In the rows, 128 means zero.
The rows of Y fall into a few groups, and each row is roughly a mix of its group's hidden directions.
Y:
[[110 104 144 118 116 133 109 116 110 120  68]
 [136 121 113 118 113 125 184  90 140 143 113]
 [105 158 113 144 117 147 143  82 158 116 142]
 [132 149 172 111 142  94  90 142 140 133 116]
 [123 154 133 132 170 143 139 166 132 113 165]
 [152 121 145 151 142 126 167 135 121 112  80]
 [102 120 168 124 111 178 139 130 114 112 145]
 [121 122 111 121  92 122 115  69 146 135 114]
 [136  82 129 113 125 153 140  98 115 127  87]
 [153 147 131 132 137  64 114 109 139 121 136]
 [114 130 160 166 110 157 114 104 111 117 157]
 [144 149 129 127 144 154 131 177  88 124 113]
 [110 127  88 102 107 107  95 108 133 113 156]
 [168 125  95 145 105 164 138 125 131  97 121]
 [126 159 149 127 177 159 110 142 152 124 135]
 [130 110 119 137 152 119 126 128 152 146  66]
 [118 149 105  75 120 127 143 127 152 146  98]
 [133  71 141 130 118 121 131 163  95 123 134]
 [ 97 101 116 143  83 139 130 166 116 119 131]
 [163 151 122 139 166 126 103 111 146 112  94]
 [110 121 165 137 129  79 106 134 111 134 156]
 [148 151 157 121 133  91 105 109 103 145 158]
 [129 143  98 122 110 153 166 141 143 131 172]
 [122 112 134 126 113 112 148  85 153 110  84]
 [127 113  73 152 111 141 160 143 145 130 117]
 [154 144 113  84 173 124 116 122 151 124 138]
 [115 157 172  95 123 101 100 131 123 144 119]
 [ 97 117 148 127 111 154 155 125 142 166 162]
 [121 101 135 138 107  73 111 119  95 134 122]
 [148 114 134 148 184 151 151 151 115 128 123]
 [111 106 110  88 145 154  87 139 112 141 139]
 [ 90 125 106 113  90 124 126 171 127 129 106]
 [131 170 125 141 180 121 139 157 127 126 144]
 [132 155 170 135 114 101  99 122 117 139 165]
 [132 108 100 112  78  93 152 128 127 139 122]
 [133 129 114  77 132 104 104 100 156 114 115]
 [109 162 117 132  94 127 116 128 119 142  76]
 [120 133 104 109 126 105 134 138 113 127 192]
 [126 145 151 138  80  89 131 160 117 122 128]
 [131 115 165 147 100 125  91  95 105 122 143]
 [129 166 131  79 155 118 126 107 140 148 115]
 [124  74 118 131 126 141 115  90 122 148 102]
 [122 119 115 155  92  92 103  90 135 115 123]
 [133 115  98 168 166 149 113 103 121 108 122]
 [164 115  91 156 140 113 104 104 127 111 108]
 [141 148 172 152 107 132 150 131 158 153 148]
 [141 169 136 170 122 108 145 155 123 108 145]
 [114 155 121 125 131 140 154  84 172 119 141]
 [134 122  96 124 141 109 154 188 126 133 123]
 [106 125 175 125 170 148 102 134 117 144 124]
 [120 143  94 148  91 122 129 154 163 131  99]
 [ 94 160 148 103 113 134 109 152 150  97 138]
 [126 103  76 129 136 153 153 132 136 114  97]
 [121 126 138 131 145 171  92 147  88 129 147]
 [133 155 139 138 115 108 124 119 116 140 191]
 [128 161 124  96 114 127 139 110 144  95  85]
 [111 172 127  96  91 127 114 153 116 111 123]
 [112 129 164 131 101 146 167 121 147 107 159]
 [172 137 111 161 126 136 135 124 128 105 171]
 [136 109  88 174 119 104 157 125 144 123 122]
 [134 161  81 147 135 118 139 151 123 136  91]
 [133 144 117 180 135 140 108 131 118 113  84]
 [124 140  96 106 116  72 109 136 114 144 138]
 [140 117  95 157  94 154 155 135 138  99 136]
 [156 142 139 126 105 118 137  78 144 154 154]
 [ 69 126 131 121 113 163 154 140 136 123 124]
 [118 128 133 145 142 147 118 183  93 130 151]
 [127 160 141 131 152 156 126  71 137 125 124]
 [146 126 112 150  92 129 134 117 142 144  74]
 [135 115 115  92 123  97  84 116 139 147 154]
 [107 100 146 157 113 159 114 138  89 108 137]
 [119 138  98 157 131 174 121 159 136 101 142]
 [ 96 152 167 108 132 120 101 137  89 130 132]
 [114 153 130 102 130  83 108  93 100 124 121]
 [119 123 134 139 133  78 122 129 149  77 117]
 [131 139 151 121  99  96 121 181 107 127 132]
 [136 103 146 157 140 146  89 154  95 129 144]
 [122  95 128 115  86 106  92 132 104 140 109]
 [100 154 113  70 106 127 141 134 130 142 135]
 [147 118 130 184 119 105 145  93 141 136 133]
 [127 125 124  71  94 113 103 113 132 143 114]
 [141 135 100 127 110  79 107 138 152 113 100]
 [154 127 102 160 151 158 126  96 121 156 145]
 [159  89 103  98 117 113 157 116 148 143 134]
 [154 109  79 172 117 122 126 138 115 117 131]
 [112 133 167 140 111 157 149 146 132 147  86]
 [166 114 135 139 159 123 124 155 111 164 157]
 [135 145 153 120 165 122 111 128 181 115 144]
 [139 103 140 173 120 162 142 140 151  99 120]
 [128 137 139 102 121 126 112 101 161 137  75]
 [115 103 133 163 136 166 155 129 106 123  93]
 [153 131  98 124 143  90  95 121 162 111 142]
 [135 141 118 108 101 110 154 148 143 164  89]
 [135  97 164 166 151 161 148 119 135 132 120]
 [120 114 122 149 108 172 165 149 143 121 156]
 [ 99 125 102  88 115 137 114 105 153 117  95]
 [115 147 120 105 164 169 123 164 114 121 143]
 [155 120  95 171 113 109 126 143 152  99 125]
 [130 148 138 164  74 101 136 134 113 120 118]
 [112 127 175 145 107 165 136 111 105 139 111]
 [149 106 128 158 113 147 167 118  93 142 151]
 [105 135 172  95 141 105 131  95 121 143 112]
 [143 104 135 153 135 185 154 112 111 129 131]
 [112  82 116 126 167 130 100 113 142 134 155]
 [145 110 120 137 154 147 153  78 148 136 103]
 [147 124 143  96 116 126 159 105 143 138  79]
 [126  99 146 176 113 154 131 126 126  91 112]
 [144  96  80 146 106 121 128 116 111 115 157]
 [118 127 143 140 134 122 186  98 141 141 156]
 [148 133 161 175 117 145 121  96 155 126 135]
 [138  92 163 140  86 113 129 156 114 143 132]
 [157 111 108 139 134 132 173 143 110 149  94]
 [146 138 134 154 157 127 168  97 163 128 142]]

Here is one row of each group, with its name. Which group are the others in?
[114  91 145  91 149 139 135 145 166 111 139] => <76>
[106 114 128 139 115 158 179 136 138 140 161] => <31>
[ 98 138 112 115  83 146  97 132  99 121 112] => <79>

[117 135 163 131 138 102  96 154 166 111 109] => <31>
[115 106 135 135  95 133 123 158 161 105  90] => <31>
[127 146  87 152 104 131 119 146 125  88 155] => <31>
[127 140 139 101 148 136 125 188 106 111 122] => <79>
[119 107 126 115 102 148 147 148  99 156 170] => <31>
[106 104 155 146 127 156  93 165 109 119 128] => <31>
[117 112 124 172 116  83 150 119 153 111 120] => <31>
[123  90 133 128 126 173 158 121 116 154 102] => <31>
[ 93 166  97 145  89 140 120 120 113 129 127] => <76>
[131 116 173 114 157 108 112 154  97 125 149] => <76>
[ 87 126 122 150 157 149 103 129  85 127 126] => <31>
